A single turn carries every row of the set below to another of its rows. Some are shown first; where does it send the rows asked next?
Z_458: [-24.7  20.8  30.0  16.7  -6.5   3.8  16.6  28.8  28.0  -1.6   4.8  -3.8
  -6.6  -4.3]
Z_494: [-22.0  -0.8  28.6  14.2 -32.4   5.5  -6.7  20.8  -2.1 -24.6  34.3  30.2
 -11.0  -0.8]
Z_490: [-20.7   1.4  32.9  23.0 -27.3  -9.9 -25.1  11.1  10.2 -25.6  22.3   2.0
 -17.0   2.5]
Z_100: [-23.8  -0.3  25.4   2.3 -29.7  -1.2 -22.9   8.1  -7.4 -11.8  29.9   4.1
 -11.2  18.4]
Z_880: [-22.9   1.0  26.8  17.1 -32.9  -1.7 -27.0   4.2  -2.3 -17.1  21.9   7.8
 -20.1   8.9]
Z_233: [ -0.6  -2.7  17.2  15.9  -4.8   1.2  10.9  25.7  11.0 -10.9   0.3  -6.2
 -23.7  -1.1]
Z_350: [-28.4  22.7  19.5  13.3 -19.2  18.2  11.5  14.3   7.4  11.7  -1.0   7.5
 -16.2   2.9]
Z_887: [-33.3  12.9  26.6  10.1 -16.6  -1.0  13.9  15.7  19.5   9.3   9.5   1.4
  11.3  24.4]
Z_780: [-20.6 -17.2  26.9  -0.3 -22.1 -12.8  18.5   8.2  28.0 -17.1  34.2   7.5
  -5.3   3.0]
Z_515: [-35.0  14.0  22.8  14.7 -23.4   5.0  10.4   7.4  12.7  13.5   3.6   8.2
   4.0  24.5]
Z_377: [-28.7  19.9  19.9  -0.4 -13.7  16.0  16.5  21.3   6.4  13.8   8.5   2.1
  -5.0  10.5]
Z_194: [-31.9  12.9  31.2  20.4 -14.6  -6.6  13.6  18.5  29.7   1.4   6.2  -1.1
   9.5  17.3]
Z_680: [-20.6  -1.4  32.7  12.7 -26.7  -0.8  -3.7  26.9   5.4 -30.3  38.3  24.4
  -5.5  -1.9]
Z_627: [-20.2  -1.2  35.1  11.9 -20.7 -14.5 -20.2  20.1  12.6 -26.2  31.7  -5.3
  -6.9   7.4]
Z_759: [ -2.2  -2.0  13.0  16.2  -9.8   6.9   8.3  18.6   3.8  -5.8  -2.9  -1.1
 -28.5   0.3]
Z_883: [ -2.5  -4.6  12.2   0.1  -4.8   6.1  13.3  25.4   0.1  -1.9   7.4  -7.1
 -17.4   9.2]
Z_514: [-32.3  15.3  30.2  30.8 -19.5  -3.3   9.7  11.2  28.9   1.5  -1.4   5.0
   0.3  12.2]
Z_672: [-22.9  -1.0  28.3   7.5 -30.4   5.1  -5.4  22.4  -4.8 -23.4  38.0  28.4
  -7.0   3.2]
Z_947: [-21.2  -1.8  30.6   6.7 -27.4   1.5  -3.3  26.7   0.4 -25.9  40.8  24.7
  -3.4   2.0]
Z_893: [ -0.5  -4.2  16.7   5.6  -1.7   0.7  13.4  29.6   8.8  -8.3   6.0  -9.7
 -16.8   4.4]
Z_310: [-22.2  -2.2  30.4  -1.2 -21.7  -9.2 -19.2  17.6   1.7 -17.5  36.2  -3.6
  -3.0  17.3]
Z_222: [-22.4 -13.9  22.5  17.1 -34.3  -3.3  10.4  -7.7  21.1 -13.8  19.1  20.4
 -23.9  -3.6]
Z_570: [-34.2  16.0  24.6  27.2 -24.6   3.6   8.1   5.2  18.0   8.4  -3.1  10.1
  -3.1  16.9]
Z_670: [-26.8  23.1  25.9  24.4 -14.7  10.8  11.5  18.8  20.8   2.9  -4.0   4.3
 -17.0  -6.6]
Z_50: [-26.1  19.0  25.9   1.2  -6.2   6.7  19.1  30.6  19.3   6.0  12.2  -5.6
   1.1   5.5]
Z_950: [-21.2  -0.2  31.8  17.9 -30.3   1.3  -6.7  23.7   3.3 -29.4  34.1  27.8
 -10.7  -3.9]
Z_854: [-20.4 -15.2  27.8  15.4 -26.2 -11.8  14.6   2.4  32.1 -20.7  24.3  12.8
 -15.9  -5.6]
Z_36: [ -2.9  -3.3   9.8   6.5  -9.7   9.9   9.2  18.8  -3.4  -0.1   1.6  -0.9
 -24.7   7.6]
Z_923: [-24.2 -15.2  17.7   2.0 -35.0   1.7  12.1  -8.7   9.6  -4.8  25.2  20.9
 -18.7   6.4]
Z_413: [-23.1 -17.1  20.3  -8.7 -27.9  -4.5  17.3   0.9  14.0  -6.8  34.8  12.8
  -7.5  10.8]

Z_923 moves to Z_780
Z_670 moves to Z_377
And these:
Z_680 moves to Z_494
Z_194 moves to Z_570
Z_100 moves to Z_627
Z_883 moves to Z_233

